A single turn carries every row of the set below to another of its rows. Some are shown first; where does it send the rows asked next?
fuzig: [-2.40 -1.40  1.45  3.04  2.26 -0.01 -0.32  1.46 -0.98 -2.64 -2.08 -1.64
 -1.06 -0.62]
nuv: [-0.80  0.14 -0.11 -2.49  0.15 -0.92  0.17 -1.09 -0.20 -1.37  1.19  2.63
  3.52 -2.01]
pek: [-1.94  1.95  0.00  2.32 -1.25  0.56 -3.84 -1.49 -2.96 -1.20 -0.10 -2.31
  1.11  2.70]
vitoz: [ 0.47  3.07  4.21  1.77 -3.13 -1.95  0.34  0.04  1.23  0.50  1.08 -0.49
  2.25 -1.81]
Vatar: [ 2.15  3.13  3.49  1.19 -2.84 -0.77  1.07 -0.17  1.28 -0.03  2.25 -1.24
  2.01 -1.53]
nos: [ 2.82  0.81  2.20 -0.90  1.17 -3.10  0.18  0.35 -2.60  0.47  0.69  2.76
 -1.52  1.37]
bof: [-2.23  1.84  0.36 -2.04 -1.76 -2.49  0.08 -0.37 -2.44 -0.72  0.77  3.49
  1.10  0.38]
suno: [ 0.47  2.09  0.46 -0.85 -1.30 -3.46 -1.07 -0.54 -2.27 -1.57  1.18  3.66
  0.95  2.83]
dit: [ 0.88  1.57 -0.34 -1.62 -2.39 -3.01 -3.34 -0.93  0.07 -1.63 -2.76  1.62
 -1.06 -1.06]
ronug: [-2.46  1.81 -1.11  1.34  0.27 -1.22 -4.07 -2.29  0.08 -0.07  0.56 -4.14
 -1.04  0.54]
bive: [-0.87  0.85  0.80  3.31  0.37  1.51 -1.89 -0.29 -2.25 -3.56  0.86 -0.71
  3.73  1.93]
pak: [-0.95  2.02  0.69 -0.42 -2.34  0.45 -2.10  4.21  2.37  1.38 -0.75 -0.61
  1.32  0.65]
pota: [ 0.87  2.40  2.19  1.88 -0.38 -3.19 -3.13 -0.88 -2.09 -2.51 -0.55  1.10
  1.66  4.09]
runi: [-1.15  0.82 -0.60 -2.66 -2.63 -2.40 -1.15 -0.35 -0.87 -0.49 -1.65  1.57
 -1.36 -2.13]
nuto: [ 0.57 -2.08  0.64  3.47  2.11  1.76  0.03 -0.06  0.67 -3.24 -1.68 -1.52
  0.93  0.83]
virid: [-3.33  1.37  0.72 -0.21  1.55 -1.15 -0.28 -2.63  1.46 -2.14  0.82 -3.41
 -0.45  2.08]
Sodaz: [ 0.87  0.27  1.35 -0.78 -1.43  1.11 -0.45  3.14  3.25  2.20 -0.74 -0.94
  1.40  1.17]
rusum: [-0.42  1.81 -0.24 -0.74 -0.97  0.29 -1.18  4.50  2.27  2.00  1.54 -1.15
  0.63  0.25]
kevo: [-0.59  0.35 -0.03  3.17  1.10  2.01 -1.18  0.02 -2.43 -3.11  0.99 -1.11
  2.75  2.20]
tano: [-1.27 -2.11 -0.38  2.81  1.48  1.51 -0.38  0.99 -3.46 -1.22  0.18 -2.23
  0.58  0.04]
ligup: [ 1.95  1.39 -1.51 -1.69  1.88 -2.90 -1.51  0.43  0.15 -1.48  2.11  1.17
 -1.03 -2.59]
Gif: [ 4.67 -1.55  0.14  1.09  0.40 -1.30 -2.70 -1.80  1.15 -1.70 -2.56 -1.46
  0.45 -0.07]
vuf: [ 3.39  0.06  1.23  2.12  0.33 -3.94 -1.19  0.11 -1.96 -0.10 -0.45 -0.23
 -2.25  3.42]
nin: [ 0.31  1.30  1.36  2.97 -3.53 -2.65  1.43  1.58  1.09  0.70  1.91  0.02
  1.22 -2.18]
badul: [ 1.37 -1.75  2.32  2.52  2.06 -0.96  1.44 -0.91  1.20 -1.06 -1.31 -2.09
 -2.05  2.18]
gome: [-0.26  2.09  2.71  2.82 -3.19 -2.59  0.00  0.84  2.03  0.67  1.15 -0.03
  2.02 -2.84]
Vuruv: [-0.40  0.26  0.35  1.67  1.99 -2.92 -0.27 -0.97  0.96  0.45  1.74 -3.44
 -3.65  1.39]
Res: [-3.67  0.79  2.45  1.47  2.26 -1.62  0.34 -0.22  0.53 -2.73 -1.32 -2.01
 -1.69  1.49]
Zolom: [-1.14 -1.38 -0.40  1.31 -0.77  1.30 -1.17 -1.67 -3.73  0.16  0.37 -3.06
  1.00  2.32]
nom: [ 0.23  1.15  0.93 -0.73 -0.52  1.23 -0.31  3.50  3.39  0.97  0.91 -0.31
  2.82  1.28]
pugu: [ 0.63  1.37 -0.89  1.74 -0.74 -3.55 -5.40 -0.87  0.77 -2.34 -2.31 -0.87
  0.46 -0.96]
tinep: [-1.66  0.60  0.09  1.68  2.77 -2.59 -0.62 -1.23  1.02  0.19  1.72 -3.26
 -2.86  1.96]
nelem: [ 1.35  1.31 -1.84  1.72  2.49 -4.42 -2.60  0.68 -0.26 -1.61  3.20 -0.87
 -0.71 -0.24]
lofig: [-2.35  1.66 -1.47  1.47 -0.37 -2.38 -3.92 -1.23 -0.11  0.19  1.02 -3.84
 -1.66 -0.04]
koga: [ 1.82 -0.09 -1.36 -1.27  1.11 -1.60 -1.38 -0.99  0.39 -2.01  2.19  2.42
  3.41 -1.30]
tizu: [ 0.43  1.36  1.40 -0.62 -1.14  0.12 -0.19  4.09  1.80  2.88  0.75 -0.93
  0.07  2.02]
manod: [ 1.06 -1.02  1.98 -2.66 -0.84 -0.33  0.19 -1.70 -0.51 -0.06 -2.34  2.31
  1.60 -1.53]
Dezi: [ 3.02  0.74 -0.12  0.80  2.74 -1.47 -1.67 -1.08  0.12 -3.29  2.89 -0.08
  3.30  1.35]
Sefas: [ 0.46  0.26 -0.98 -2.99  0.41 -1.83  0.89  0.18 -0.50 -0.25  1.42  0.97
 -1.61 -2.98]
mus: [-0.96  2.26  1.51 -0.25 -1.59  0.75 -0.84  3.88  1.93  0.87  0.21  0.44
  2.35  2.55]
sozes: [ 1.16 -1.84  1.70  3.03  1.94  1.64  0.15 -0.51  0.61 -3.56 -1.15 -1.25
  2.15  0.99]
fof: [-0.32 -1.60  2.04  3.19  2.16 -1.17  0.82 -0.53  1.19 -1.10 -1.67 -1.77
 -2.38  2.66]
sul: [-1.87  0.01 -0.63 -0.30 -0.57  0.24 -1.48 -3.72 -0.50 -0.54  0.17 -4.29
  0.73  2.25]
dazev: [ 2.94 -1.37  1.30 -0.97 -0.69 -1.58 -2.17 -1.48 -0.15 -0.12 -2.94  2.06
  0.89 -0.96]
zalu: [ 2.17  1.17  1.31  2.38 -4.65 -1.62  1.74  1.24  0.60  0.39  1.46 -0.66
  0.51 -1.30]
rom: [ 1.43  0.03  2.03 -2.62  0.45 -1.50  2.10 -0.42 -2.23  0.72  0.22  2.35
 -0.88 -0.06]
Firur: [-2.57  2.26 -0.33  2.50 -1.87 -0.62 -4.36 -0.85 -2.79 -1.55  0.08 -2.20
  1.43  1.59]
nud: [ 2.80  2.11  1.88  1.28 -4.04 -0.54  1.44  0.29  1.22 -0.14  1.50 -1.48
  1.11 -1.82]

Zolom moves to tano
ligup moves to dit
sozes moves to badul
And these:
tinep moves to ronug
tizu moves to rusum
vuf moves to nelem
Sefas moves to runi
gome moves to vitoz

